One turn sends every row of this set to another row. A few are shown first. Where does it send the rows asked after them?
pekul: [ 22  18   3  11  27  -1  12  19 -10  -1   5  17 -18  -8  -9 -32  16  -4
 -12   6  -5   4  -5  19   1   8]
kuv: [ 18  -5  -2  31   9   5 -12  15 -20  32  -8 -10 -28  19   0 -31 -15  -3
 -19  13  -2   2 -29  15  -2   1]
sorag: [ 13   5   3  16   2  -3 -35  14 -18   7  -2 -15  -6 -25 -11   1 -14  -2
 -31  -4  -6   4 -20   5  14  29]
dugi: [  5  26 -14   3  -1  13  -1   4 -16  -4  12 -12 -38  27 -14 -15 -12   6
 -34  19   5 -11 -13 -25  -1  13]
Remal: [  5  15  -5 -20   9  11 -19  21 -21  -7  20   1 -39  22 -18  -4 -13  -1
 -35  18  12  -2 -12 -18  -7  24]
sadas: [ 18  12 -13  -3  13 -15 -32   1  10  -6   6   1 -18  -9  -6   6   5   0
 -55  19  21   1 -22  -8   7  -3]
tuzof: [ 15   4   6  19  28   6  15  11   9   5  14  18 -12 -14 -11 -28   1  15
 -30 -10 -17  -4 -17  11  -1   2]
Dav: [  6 -17  24  -6  20  30 -22   2 -17   3  22  -8 -33  -2  -8 -14   1   6
 -17  -2 -13  -3   2   6 -16  12]
bod: [-13   7  -5  -5  13  22 -11  13 -24   2  12  -5 -35  23  -8  -6  -3 -11
 -31  23   1  -2  -8 -30   0  -3]
tos: [  5   9   2 -26  -6  17  -7  -5 -15  -4  18 -18 -44   1 -13  -8  -9   3
 -30  23   3   9 -21 -25 -20  -3]
Fik: [  3   3  -8  39   9   4  -2  20 -14  34   0 -13 -23  -9  -2 -21 -20  12
 -24   5  13   7 -32  -3   4   9]
dat: [ 15   8   4  14  26  19   2  12  15  14   4   5 -29 -17 -24 -36  -3   7
 -21  -4  11  16 -14   9  -9  17]
lukof: [  7  13 -27  -4  -3  -9 -31 -12   7  -5   7   3 -39   1   4 -14   2   0
 -45   7  13   4 -12 -18  -7  -9]
nofal: [ 29 -16   4 -13  13  16 -27  11 -12  15  33  -8 -32 -12  -5 -15  -5  10
 -22  -7   0   7  -1  12 -22  24]
nemiz: [ 15 -12  -5  10   6  -7 -36   5  -7  -2  10  -5 -17 -32  -4   3 -10   6
 -20  18 -13  -8 -27  -2  23  19]
zubo: [ 16  10  -4 -12   1  -3   4  19 -35  14   2  -2 -24 -11  -5  12   2  -5
 -34   2 -29 -22 -25 -13  -6  -6]
Mog: [  1   8 -15 -24   5  -4 -10   3 -15  -7   3  17 -35  19 -15  -2   0 -11
 -44  23 -10  -9  -3 -17 -12   6]
tuviz: [ 22   9   4  -4  -6 -11  12  -3 -14  21   9  10 -18 -16  11  -8   8 -10
 -36   5  13   2 -30  -4 -29 -19]
tatid: [ 21  -3  -7  -1   2   7 -25   6 -14  16   3  -2 -29 -10  17 -15  11  19
 -28 -12   5   7 -33   2 -20 -31]
vodas: [ 12  18   5 -19   8  -9   6  34 -11  11   8 -14 -27 -15 -22  -3  -1  -4
 -39   5 -25 -21 -28   1  -6   7]
dup: [ 19   4 -13  27   9   0  -5  19 -25  25  -4   0 -18  13 -10 -22 -25  -1
 -31  -1  27   7 -13 -12  -6   9]
Subul: [  2  13  18  -9  -1  -2  -4  24  -6   9  16  11 -21  -8  -1   0   5  -5
 -30   8 -31 -27 -34 -13   0  -6]
viso: [ 16  -7 -21   6   9  -6 -16 -10  -6  -1   5   8 -30  -2   9  -9 -12 -13
 -50  26  13  10 -45  -8  14  14]
vipus: [ 20  -1  20 -14  -2  15  -6 -10 -17   6  18 -16 -26 -28  -8 -12   0   4
 -17  -2  -5   6 -17  11 -33   3]
fekim: [ 15 -18   8   4   4   6 -18   5  -5  29  21   8 -27   1  18 -15   9   0
 -31   2  11 -13 -23  -6 -25 -26]
mez: [ -1   6  -5 -10   1  10 -30   7 -16   6   0 -12  -8 -28 -13   6 -15 -11
  -5  -1 -14  -6 -21  12  -3  17]
lud: [  4  -7 -16  41  16  14  -9  12 -23  25   9  -7 -15   2  -3 -28 -12 -12
 -20   2   6  12 -11  -3   0  -4]
mazo: [ 25  -1  11 -13  10  31 -26   9  -2   0  18  -2 -28  -6 -14 -15   9  25
 -12   7 -18  19  -8   1  -8   5]
Zat: [ 25  -6 -15 -13   3 -11 -14  21 -11  37  18  -6 -35  -8  13  -4  -6  -1
 -38   1   9  -8 -27  -8 -22 -20]
muge: [ 13  -9 -10  16   1  15   5   5 -15  22  13 -15 -35   1 -14 -35 -22   0
 -22  19  14  24 -21 -14 -15   4]
badil: [ 22   0 -10   6  17  -7 -15  -2   8  -7  17  14 -35  -3   3 -15  26   0
 -57  23  17  -5 -20 -10   5   9]
dila: [  1   6  -8 -13  -5  -5 -10  22  -8  -1  -5   4 -24  -8 -31  -8 -14  -7
 -23  15 -27 -24 -33 -14   3   9]
Dasur: [ 24  -9  -2  12  25  -3  13  -8  -6   0   2  21 -14 -19  -3 -20  -4   1
 -43   5   4  18 -25  17   1  24]
robom: [  6  -8  -6  -4  12   7 -34   4 -14   9  -7 -15 -18  -6  16   2  -3   3
 -24  13 -19   2 -27  12  24  22]
lodub: [ 16 -19  12 -14  25  22 -23   6   1  16   7   9 -23 -22 -14  -6   0   1
 -21   2  -8   7 -16  23 -11  27]
zuk: [ 22   0  10  10  38   9  22  18 -13   9   1  13 -24 -12 -22 -18  10   4
 -34   3   1  -9 -22  16 -11  11]
tegus: [  8  13  -6  -4  -4  16 -11  21  -8   4  11   2 -32  33 -21 -21   5   2
 -26  37  -5   1 -22 -16  -6   0]
papag: [ 20  -8 -11  13  -2 -12 -21   7   1  36   0   7 -44  -3  14 -22   2  -9
 -51   0   5   3 -30  -8 -13  -9]
vabu: [ 22   4   3  -5  17  30 -22  -4 -11  -3  33  -6 -26  -6 -20  -3  -6  10
  -8  11   2   2  -3  14 -21  15]
melu: [  3   1 -23  -3  23  -8 -17   2   0  -4   7  18 -22   5  15 -12  17  10
 -40  26  12  15 -11   3   8  -1]
fizi: [  8  10 -23   9  23   4 -15  -5  15  -9  13  14 -20   3   8 -10   5   0
 -50   8  11  -5 -32  -9  11 -11]
bina: [ 10  15  -5  23  11   5   5  13 -14  41  -3   4 -30   1   2 -27  -3 -15
 -30  -7  14  15  -9   5 -20   3]
nomo: [ 10  24  -2 -11  -4   2  -3  25 -25   0  -7  -3 -18  -6   1 -10  15 -10
 -20  -1 -15 -24 -41  -2  -1  -6]
ziz: [ 10  -8  -5  11  -2   8 -17   6 -21   3  11 -16 -30 -15 -15 -15 -26 -15
 -21  22 -16  12 -37  -2  11  32]
koson: [ 11  19  11 -14   6 -13  16   5 -17  -7   4  18 -15 -20  -6   4   2 -10
 -40  13 -19  -1 -30  -3  -2  13]
korot: [ 34   6   0   8  29  -6  10   9  12   8   6   1 -16 -12 -25 -28   6   8
 -43   1   8  -1  -5  14 -10   5]
niv: [ 20   2  -9   5  -1   9 -22   5 -15  35  28  -3 -29 -12  19   2  14   3
 -37   0   9  11 -19  -3 -27 -14]
mubav: [  3   7  -9  18  14  13 -36   4 -10  -9  14 -11 -14 -18  -3  -3  -6 -17
 -23   3 -21  -3 -28   6  23  16]

pekul goes to melu
dat goes to lukof
zuk goes to badil
Where do these go?
koson goes to Dasur
Remal goes to nofal
Subul goes to tuzof

